(in the rows, 128 means zero)
A single turn carries every row of the set below to another of its rows. Some are shown first; where does it send the rows asked next?
Z_519: [ 95 146 164 170 123 103 108 114 142 133 168 129 117 135  96 144 128 142
 152 139 119 148 150 112 176]
Z_981: [136 116 137 133 143 110 118 141 125 123 144  99 109 128 103 146 141 154
 151 130 119 118 134 111 141]
Z_102: [131 167 128 183 117  88  85 118 113 128 161 144 117 124  90 109 119 130
 158 126 125 114 158 106 160]
Z_421: [102 135 142 170 156 100 108 153 151 126 166 144 130 136 105 110 139 174
 158 113 158 122 156  99 143]
Z_853: [114 150 148 130 152 116 123 144 122 136 158 129 104 107 111 123 137 144
 151 118  95 107 129 113 145]
Z_733: [123 130 145 137 125 102 111 151 139 134 174 108 113 134  92 152 126 157
 173 101 159 126 141 121 147]
Z_554: [118 150 128 161 120  75 110 149 157 129 156 157 139 116 103 131  99 126
 136 116 136 112 143 103 149]
Z_365: [121 128 121 159 139  92 112 131 129 124 172 160  98 135 110 123 135 128
 138 123 163 125 130 127 154]
Z_486: [101 136 153 142 121 110 102 129 150 129 158 137 132 154  98 124 133 167
 168 120 150 139 112 114 153]
Z_623: [ 98 138 126 144 141 107  94 157 106 103 161 135 154 127  98 108 122 141
 153 108 141 100 120 127 155]
Z_223: [120 166 131 130 127  94 100 116 103 136 156 125 124 116 110 144 123 156
 165 111 148 129 158 134 164]
Z_800: [115 167 148 168 131  80 116 135 109 117 155 135 113 134  88 122  99 111
 138 116 139 119 157 114 136]
Z_604: [122 148 138 164 129  84 126 150 128 124 156 117 112 130 124 121  86 139
 121 124 134 125 173 106 155]
Z_601: [102 130 118 157 135  84  98 120 108 128 147 140 100 139 119 101 120 133
 131 133 123 127 167 102 163]
Z_872: [111 137 128 159 130 105 104 127 133 140 174 137 114 158  68 130 126 152
 144 149 122 111 120 111 165]
Z_823: [106 134 131 139 143  99 101 154 112  94 158 131 154 124  92 118 120 143
 158 108 147  95 125 125 162]
Z_530: [110 161 131 161 114 109 115 140 133 131 146 122 113 129 115 140 110 170
 186 140 158 114 140 126 150]
Z_447: [115 151 141 174 143  72 122 126 113 110 150 143 120 131  95 107 125 152
 149 137 119 124 176 109 147]
Z_317: [125 163 125 129 150 116 110 126 141 140 126 113 122 128 123 120 114 160
 141 126 118 115 151 116 138]
Z_687: [ 95 142 147 145 135 113 107 111 127 125 178 101 115  96 103 130  99 154
 152 128 127 116 149 108 175]
Z_621: [126 139 134 145 135  76 111 155 100 127 141 127 150 137 107 132 142 122
 158 119 117 122 125 118 138]
Z_193: [102 122 128 154 123  98 118 165 139 141 156 131 118 113 138 131 129 162
 135 117 137  96 152 109 162]
Z_529: [110 152 114 160 128  78  70 145 135 129 137 153 132 127 100 100 118 139
 159 134 147 121 163 114 166]
Z_245: [101 152 135 157 141 105  81 150 118 133 154 134 113 158 111 102 118 140
 134 109 130 133 118 123 124]
Z_85: [102 141 145 143 134 113 109 104 119 114 174 104 117 107 107 126 100 161
 152 129 131 118 144 114 183]
Z_661: [ 89 138 133 144 128  73  84 168 142 154 178 131 125 138 114 123 105 153
 140 126 139 116 134 130 156]
Z_927: [128 140 149 144 134 124  77 137 121 117 140 107 115 146 102 114 128 163
 149 145 133 129 111 115 154]
Z_404: [125 171 131 165 127  91 125 119 138 123 140 148 150 134 104 119 111 124
 160 128 134 116 164 113 150]
Z_182: [126 140 134 165 142 105  89 135 154 158 175 111 101 112  94 138 122 133
 155 116 127 118 152  96 145]
Z_69: [129 144 155 133 120  76  97 125 148 131 148 130  97 131 109 112 116 135
 139 120 112  97 129 100 158]
Z_54: [115 115 134 154 138 109  77 147 133 148 160 109 118 126 134 122 112 126
 129 146 134 112 150 121 161]
Z_237: [120 160 157 153 153 130  88 157 119 126 166 122 125 136 125  97 125 152
 161 135 120 131 136 138 153]
Z_657: [126 154 141 152 118 103 110 154 146 123 141 132 112 160 116 104 120 154
 138 121 133 130 159 149 169]
Z_188: [137 139 143 154 143  68 110 151 143 139 144 115 114 114 112 109 123 144
 168 149 161 128 151 108 153]
Z_651: [117 156 158 135 161 104 109 162 138 151 182 112 122 116  97 122 121 140
 178 122 140 124 155 124 153]
Z_763: [100 123 155 179 131 104 124 161 139 114 164 107 137 114  85 128 116 136
 152 138 123 131 129 110 167]
Z_435: [ 97 144 158 147 148 125 114 134 134 142 175 157 128 121 109 106 145 138
 161 113 142 128 124 111 154]
Z_947: [ 86 135 137 131 135 102  95 138 139 153 130 140 129 121 116 106 120 155
 122 142 149 116 136 113 164]
Z_209: [ 94 133 122 139 117  98 105 129 107 139 143 110 139 126 103 109 123 135
 174 117 116 140 133 138 165]
Z_668: [ 91 126 153 180 140 107 122 165 141 116 172 115 145 113  88 123 118 137
 156 137 134 126 134 105 163]
Z_14: [119 112 155 146 118  94 103 119 120 127 155 125 121 130 119 137 116 128
 163 115 132 113 133 122 114]
Z_461: [134 123 162 145 133 108 104 147 114 130 136 114 136 141  78 101 126 164
 137 128 146 113 161 117 150]
Z_131: [ 94 141 122 133 122 104 104 130 107 141 144 106 138 120 108 108 118 143
 166 119 106 135 142 140 159]
Z_555: [118 154 174 167 143 102  99 157 120  96 153 123 135 139  98 124 125 149
 140 135 143 102 138  93 170]

Z_245 goes to Z_421
Z_947 goes to Z_661
And these:
Z_102 goes to Z_404
Z_188 goes to Z_69
Z_461 goes to Z_872
Z_554 goes to Z_604
Z_486 goes to Z_733
Z_519 goes to Z_223
Z_131 goes to Z_623
Z_651 goes to Z_853
Z_763 goes to Z_85

